In the data rows, the value 50 means zero.
Here is a table of points, one per row:
61,49,61,47,33,54,59,61,45,66,48,47,40,48,67,37,33,58,38,44,59,40,24,23,47,57,42,75,60,53,33,36,32,39,71,35,79,40,74,42,43,58,51,65,64,73,52,20,37,39,55,48,36,40
46,50,47,44,43,07,60,55,36,69,67,51,79,47,42,66,53,42,50,55,53,40,56,44,74,64,43,81,55,43,48,51,55,85,31,53,36,59,19,60,34,50,54,64,52,71,57,49,37,43,46,52,69,53
60,70,32,40,82,75,55,57,59,50,72,43,36,62,70,47,71,44,30,41,48,64,63,64,78,56,41,43,41,53,52,40,49,67,61,23,57,56,54,43,34,57,55,53,38,62,88,38,41,29,61,54,56,44
57,44,54,64,44,63,28,54,53,21,51,37,37,61,56,55,45,36,43,68,52,66,20,75,49,47,32,78,57,52,46,39,42,51,38,43,49,64,44,83,64,15,27,31,52,41,32,43,30,61,46,35,65,40
52,49,66,43,50,71,23,46,72,62,64,55,54,24,68,48,45,55,47,68,10,40,41,43,42,58,60,49,62,35,74,36,55,41,44,53,30,44,37,44,60,72,27,55,62,76,66,70,36,52,61,52,26,66
61,41,55,36,35,87,80,59,40,14,60,71,44,46,55,62,42,58,44,66,44,31,81,36,67,60,64,45,46,62,57,89,65,59,45,86,67,33,63,79,64,45,44,42,55,76,49,58,50,48,33,66,76,26
59,71,39,43,64,46,45,61,49,77,37,64,41,42,66,38,45,57,60,73,52,38,49,45,67,40,68,48,13,57,23,46,41,48,17,68,65,34,45,50,50,42,53,21,38,45,52,24,62,60,47,39,48,59
49,48,81,56,65,42,34,51,65,40,69,58,54,66,48,40,39,60,83,54,34,40,35,70,56,74,69,60,52,53,33,62,64,40,62,41,42,42,41,42,48,48,56,54,24,45,35,44,80,46,54,70,68,28
63,43,78,39,63,70,64,53,44,57,53,55,52,81,54,34,58,47,66,46,35,50,48,09,85,21,23,51,49,47,44,64,35,39,54,36,39,72,37,50,59,47,54,51,60,34,38,77,57,53,35,42,34,48
42,57,26,61,27,43,44,54,49,43,60,71,58,57,20,47,81,45,43,59,37,48,33,27,42,65,38,53,56,38,43,35,68,41,41,75,63,63,46,41,52,50,41,18,46,36,64,53,59,59,63,76,47,34
72,44,51,59,58,54,32,18,23,35,58,26,44,40,41,43,51,75,55,38,32,58,35,51,51,54,26,47,41,63,54,49,72,55,28,60,60,40,56,26,20,20,73,67,79,50,45,51,56,47,52,54,56,56
66,65,69,55,69,33,57,48,53,49,52,44,66,49,40,61,22,68,47,38,25,62,57,67,22,28,30,57,47,43,48,68,47,81,61,48,51,50,59,78,48,55,32,50,44,35,70,53,45,43,54,61,50,44
26,42,40,44,52,28,16,57,49,39,44,51,52,55,50,44,74,58,70,50,45,66,55,65,64,36,38,69,53,48,63,63,57,44,49,74,60,41,68,47,52,95,23,55,77,53,48,42,61,35,38,27,49,53
41,49,57,51,45,47,59,63,51,55,55,37,34,42,51,60,42,36,54,61,65,56,46,62,54,52,27,41,17,26,30,51,36,57,48,81,39,52,52,16,89,45,46,88,48,50,52,58,52,40,60,62,41,28
59,45,56,53,32,39,44,71,61,39,73,55,48,50,52,59,48,30,70,56,51,81,44,55,41,55,71,31,57,49,48,54,47,56,36,52,82,61,59,48,48,64,88,60,32,43,35,58,25,43,35,45,40,64
63,33,36,47,62,45,54,55,20,43,28,80,61,51,46,39,34,25,50,43,37,61,48,70,65,22,66,48,63,58,65,39,53,60,49,34,48,32,63,12,61,39,44,36,42,47,65,60,32,39,44,62,46,35
46,30,62,28,49,49,34,28,55,66,57,41,65,37,57,47,53,58,26,62,68,56,37,47,69,23,58,43,78,32,29,77,63,50,63,29,75,43,55,44,67,25,46,39,49,40,65,53,50,48,58,47,67,62
69,52,18,28,41,44,53,33,49,48,54,56,38,25,36,35,57,27,66,39,31,51,33,51,41,54,50,43,52,35,33,69,41,51,80,63,25,44,53,65,35,46,56,49,59,54,53,57,45,78,56,21,67,45
34,58,44,56,69,54,71,52,26,37,54,45,74,67,59,79,43,32,58,64,62,38,32,58,36,53,58,12,59,25,48,41,43,14,33,40,50,50,57,55,19,48,26,55,63,42,62,63,55,45,45,34,49,50
57,31,46,79,61,56,64,31,58,69,36,75,46,72,62,40,51,61,34,45,54,39,54,80,63,70,57,35,58,14,60,60,73,60,55,67,37,69,73,46,53,57,44,51,51,62,31,35,49,73,41,50,24,62
56,33,70,31,63,49,63,41,53,67,47,35,44,68,21,33,59,37,70,33,47,55,41,45,43,44,56,41,40,58,62,47,48,50,37,61,69,38,56,79,49,52,31,69,41,54,40,32,26,62,65,74,59,55
55,41,44,59,56,50,18,60,25,57,46,52,43,41,31,52,36,40,40,52,36,48,64,48,44,54,57,63,48,37,77,64,31,27,36,30,56,62,37,56,63,54,64,54,36,50,52,39,53,34,43,63,46,53
70,24,61,29,53,57,51,66,63,60,63,36,63,37,56,47,51,45,57,21,71,54,70,60,29,70,56,61,48,48,45,33,59,52,20,63,51,62,45,39,49,27,42,34,69,42,67,42,76,56,36,45,45,50
57,43,70,67,49,48,61,41,55,76,40,38,37,49,55,44,55,51,55,61,33,52,63,51,33,43,56,55,64,47,41,33,56,44,61,79,36,66,58,52,32,48,65,28,53,40,40,65,33,00,64,39,79,39
31,35,26,39,43,61,43,49,32,54,44,64,58,47,49,19,60,81,46,57,45,25,42,64,32,59,56,38,53,62,40,45,43,72,39,38,48,67,53,75,68,55,63,88,39,35,62,64,51,40,58,29,51,50
41,47,43,63,38,27,41,51,66,62,47,52,28,30,48,45,50,22,40,54,35,15,59,52,69,62,31,21,58,70,50,45,42,52,34,40,37,46,60,57,36,53,44,63,76,01,48,43,48,55,48,72,61,51
54,66,48,46,46,43,59,27,49,56,63,49,68,40,64,36,46,43,37,41,42,35,46,73,40,48,36,24,47,48,59,34,27,51,70,51,82,50,26,47,71,67,61,27,52,43,19,46,54,52,35,49,51,19
43,40,36,74,42,42,52,52,45,65,57,40,37,29,80,63,50,67,60,31,52,43,49,26,50,54,45,64,39,51,72,58,55,34,53,47,61,61,58,50,48,62,29,53,17,37,53,74,40,75,38,38,72,36
42,69,71,41,40,71,41,19,40,38,44,41,40,61,33,57,49,50,40,45,73,41,49,47,56,51,72,76,29,26,41,43,66,57,41,44,41,47,38,48,42,83,57,45,49,25,54,52,23,61,44,51,38,44
46,56,18,70,36,56,58,30,53,67,47,39,58,63,54,43,44,63,62,53,55,79,42,41,70,59,76,43,37,59,63,27,43,57,64,42,50,30,39,71,53,43,31,54,59,66,54,62,74,46,46,61,29,55
62,53,45,68,58,43,54,81,33,44,73,42,57,51,37,35,50,46,27,42,64,45,49,34,46,87,62,51,41,55,50,60,57,51,71,48,44,20,46,50,62,48,36,40,50,17,33,58,56,29,56,32,44,82
30,79,74,31,35,58,47,41,31,64,45,47,50,74,65,68,48,60,44,53,35,55,53,73,52,62,34,36,57,80,55,39,63,31,53,61,32,43,55,34,72,49,30,50,35,55,51,34,26,70,43,36,57,69
29,75,53,39,41,37,77,26,55,29,58,48,61,33,52,32,49,29,45,38,51,42,48,48,52,47,56,79,36,58,64,59,48,45,33,29,40,76,75,47,58,36,53,38,51,67,51,50,67,39,55,50,37,70
39,47,38,18,45,69,49,52,41,64,34,18,55,42,47,72,35,52,65,68,56,66,41,47,55,70,54,67,58,50,69,57,45,66,77,56,43,72,62,44,31,54,57,38,43,19,42,44,66,48,58,64,42,42
68,57,51,54,48,53,37,46,60,56,31,48,65,47,34,62,63,67,78,43,70,44,69,48,46,68,28,37,38,31,70,46,48,51,40,23,44,33,69,55,75,35,72,41,54,52,55,53,40,41,58,34,74,41
64,70,48,51,47,54,70,57,58,21,22,45,35,47,37,50,33,64,62,41,57,34,37,45,61,53,43,40,89,50,45,19,53,61,42,49,61,56,39,40,65,75,43,47,46,64,57,53,69,45,51,47,75,83
41,37,11,39,49,52,51,36,69,36,50,57,55,74,54,66,23,49,55,37,47,37,76,55,53,43,54,71,48,55,41,40,57,24,67,69,60,53,26,48,60,40,51,62,65,39,46,47,26,45,72,40,48,61
44,47,51,77,85,60,56,24,66,43,47,58,55,41,42,62,68,33,66,68,56,38,51,39,30,58,47,72,60,73,42,45,36,62,66,63,55,41,54,46,61,37,58,60,35,42,71,51,33,50,13,45,30,59
21,57,35,67,48,83,42,59,40,70,70,68,44,39,44,40,28,49,70,33,71,64,61,39,30,32,42,34,63,47,22,60,56,63,49,33,34,51,49,47,47,54,48,38,55,74,36,47,56,39,38,68,56,56
32,49,30,30,64,24,41,64,51,38,56,13,29,69,52,53,50,53,50,48,35,20,58,39,48,41,49,43,63,48,48,55,50,67,52,51,53,34,59,54,45,28,58,24,35,70,35,55,45,53,50,52,16,51
42,73,59,64,54,44,32,81,50,62,33,40,50,58,47,41,47,33,49,30,55,64,45,50,53,58,63,49,48,64,47,65,63,34,65,68,62,81,39,63,56,39,65,55,72,59,71,60,54,70,46,52,57,39
54,38,76,68,30,61,33,52,51,33,19,42,64,54,61,45,43,24,53,57,55,33,63,39,46,37,38,38,30,55,42,52,58,79,62,44,63,57,35,45,21,58,39,48,27,69,54,47,63,54,64,32,41,55
37,48,53,31,48,49,54,61,70,54,56,61,45,37,25,55,32,54,28,59,53,56,44,43,69,31,44,48,35,44,63,25,75,20,65,42,51,46,53,71,28,52,65,57,37,53,63,27,77,46,25,35,44,45
29,58,62,53,48,61,65,67,47,57,44,80,48,42,76,68,69,43,50,30,33,62,41,55,42,46,42,60,55,36,67,54,76,68,39,43,61,25,27,57,43,37,66,64,59,33,28,37,60,48,61,41,30,51
65,51,54,54,62,37,40,35,42,44,41,56,44,36,59,62,52,48,32,35,89,63,52,34,67,46,45,40,82,69,39,47,41,39,34,65,32,49,54,76,49,60,52,50,27,61,43,54,63,43,70,54,25,29
63,42,51,48,52,34,54,40,35,54,47,52,27,80,61,68,60,33,35,65,37,67,72,40,21,31,66,64,45,51,37,35,49,57,58,30,46,47,66,61,73,68,52,60,63,62,50,48,94,63,50,47,65,47
53,51,57,72,32,65,53,57,41,34,59,33,70,30,36,57,66,56,55,42,25,60,78,66,61,36,56,55,53,42,20,35,40,26,59,54,49,54,67,57,43,45,52,54,28,40,35,33,43,66,59,59,50,67
48,47,52,44,46,59,41,58,87,63,42,65,51,57,34,83,50,59,23,34,52,45,34,56,48,42,67,51,40,69,43,60,19,53,32,39,44,41,63,35,42,46,54,46,53,58,35,83,66,59,53,45,55,57
67,68,35,69,48,65,49,78,54,53,68,44,71,55,51,49,69,64,47,63,67,23,44,56,46,16,71,51,51,56,78,48,56,57,51,49,28,57,48,32,56,53,54,68,70,54,44,35,38,67,57,52,53,33
43,59,38,65,44,55,66,28,67,54,53,37,40,64,32,21,42,37,42,67,57,71,79,52,33,61,47,59,73,51,66,80,44,46,27,47,59,39,36,20,32,44,43,63,43,49,50,58,58,60,61,30,60,42
41,43,28,38,74,46,51,50,67,28,28,42,70,47,74,44,50,61,22,54,42,70,40,09,37,52,54,32,36,45,40,55,47,51,45,48,29,54,49,28,54,61,58,52,54,50,32,35,38,51,34,68,76,54
19,40,78,58,61,27,70,56,41,37,55,57,41,28,35,55,48,80,54,57,49,66,65,47,56,62,63,41,54,55,53,46,32,51,54,43,45,57,33,43,56,47,58,40,69,49,57,33,42,72,63,29,43,31
74,42,33,47,27,34,68,46,58,51,29,49,38,54,46,58,62,69,57,49,55,53,32,63,44,52,44,32,36,68,36,77,67,26,48,21,38,57,34,46,52,56,38,46,45,59,61,41,39,19,36,57,24,46
52,61,72,41,29,40,35,49,52,31,54,77,36,62,63,40,62,60,52,43,62,53,48,40,41,40,58,41,45,43,73,53,14,52,72,68,39,49,49,50,27,25,44,51,44,48,64,40,55,35,46,67,58,73
61,52,58,23,73,31,47,54,46,44,46,71,39,38,37,54,66,61,49,65,66,52,64,60,41,48,44,52,38,55,48,29,54,52,74,36,62,62,46,43,34,47,36,55,55,74,19,84,41,58,62,69,45,62
40,30,53,57,47,47,55,56,50,56,53,41,61,53,68,41,51,47,50,61,79,47,43,76,45,46,28,63,46,60,58,62,45,28,47,64,43,30,44,63,46,82,92,30,59,52,72,67,47,73,56,76,50,64
Along one direction, these points spread out more than along any other. For each point below, how far along it does it lie, from 0 to 99? 50 is the average, and the first point above lies past it. One standard deviation of the points above along it is 16.
19,40,78,58,61,27,70,56,41,37,55,57,41,28,35,55,48,80,54,57,49,66,65,47,56,62,63,41,54,55,53,46,32,51,54,43,45,57,33,43,56,47,58,40,69,49,57,33,42,72,63,29,43,31 39
61,52,58,23,73,31,47,54,46,44,46,71,39,38,37,54,66,61,49,65,66,52,64,60,41,48,44,52,38,55,48,29,54,52,74,36,62,62,46,43,34,47,36,55,55,74,19,84,41,58,62,69,45,62 67
42,57,26,61,27,43,44,54,49,43,60,71,58,57,20,47,81,45,43,59,37,48,33,27,42,65,38,53,56,38,43,35,68,41,41,75,63,63,46,41,52,50,41,18,46,36,64,53,59,59,63,76,47,34 30
48,47,52,44,46,59,41,58,87,63,42,65,51,57,34,83,50,59,23,34,52,45,34,56,48,42,67,51,40,69,43,60,19,53,32,39,44,41,63,35,42,46,54,46,53,58,35,83,66,59,53,45,55,57 70
40,30,53,57,47,47,55,56,50,56,53,41,61,53,68,41,51,47,50,61,79,47,43,76,45,46,28,63,46,60,58,62,45,28,47,64,43,30,44,63,46,82,92,30,59,52,72,67,47,73,56,76,50,64 37
39,47,38,18,45,69,49,52,41,64,34,18,55,42,47,72,35,52,65,68,56,66,41,47,55,70,54,67,58,50,69,57,45,66,77,56,43,72,62,44,31,54,57,38,43,19,42,44,66,48,58,64,42,42 39
41,37,11,39,49,52,51,36,69,36,50,57,55,74,54,66,23,49,55,37,47,37,76,55,53,43,54,71,48,55,41,40,57,24,67,69,60,53,26,48,60,40,51,62,65,39,46,47,26,45,72,40,48,61 39
70,24,61,29,53,57,51,66,63,60,63,36,63,37,56,47,51,45,57,21,71,54,70,60,29,70,56,61,48,48,45,33,59,52,20,63,51,62,45,39,49,27,42,34,69,42,67,42,76,56,36,45,45,50 36
72,44,51,59,58,54,32,18,23,35,58,26,44,40,41,43,51,75,55,38,32,58,35,51,51,54,26,47,41,63,54,49,72,55,28,60,60,40,56,26,20,20,73,67,79,50,45,51,56,47,52,54,56,56 28
57,31,46,79,61,56,64,31,58,69,36,75,46,72,62,40,51,61,34,45,54,39,54,80,63,70,57,35,58,14,60,60,73,60,55,67,37,69,73,46,53,57,44,51,51,62,31,35,49,73,41,50,24,62 57
64,70,48,51,47,54,70,57,58,21,22,45,35,47,37,50,33,64,62,41,57,34,37,45,61,53,43,40,89,50,45,19,53,61,42,49,61,56,39,40,65,75,43,47,46,64,57,53,69,45,51,47,75,83 70
49,48,81,56,65,42,34,51,65,40,69,58,54,66,48,40,39,60,83,54,34,40,35,70,56,74,69,60,52,53,33,62,64,40,62,41,42,42,41,42,48,48,56,54,24,45,35,44,80,46,54,70,68,28 35
57,43,70,67,49,48,61,41,55,76,40,38,37,49,55,44,55,51,55,61,33,52,63,51,33,43,56,55,64,47,41,33,56,44,61,79,36,66,58,52,32,48,65,28,53,40,40,65,33,00,64,39,79,39 22
54,38,76,68,30,61,33,52,51,33,19,42,64,54,61,45,43,24,53,57,55,33,63,39,46,37,38,38,30,55,42,52,58,79,62,44,63,57,35,45,21,58,39,48,27,69,54,47,63,54,64,32,41,55 62
55,41,44,59,56,50,18,60,25,57,46,52,43,41,31,52,36,40,40,52,36,48,64,48,44,54,57,63,48,37,77,64,31,27,36,30,56,62,37,56,63,54,64,54,36,50,52,39,53,34,43,63,46,53 46
74,42,33,47,27,34,68,46,58,51,29,49,38,54,46,58,62,69,57,49,55,53,32,63,44,52,44,32,36,68,36,77,67,26,48,21,38,57,34,46,52,56,38,46,45,59,61,41,39,19,36,57,24,46 73
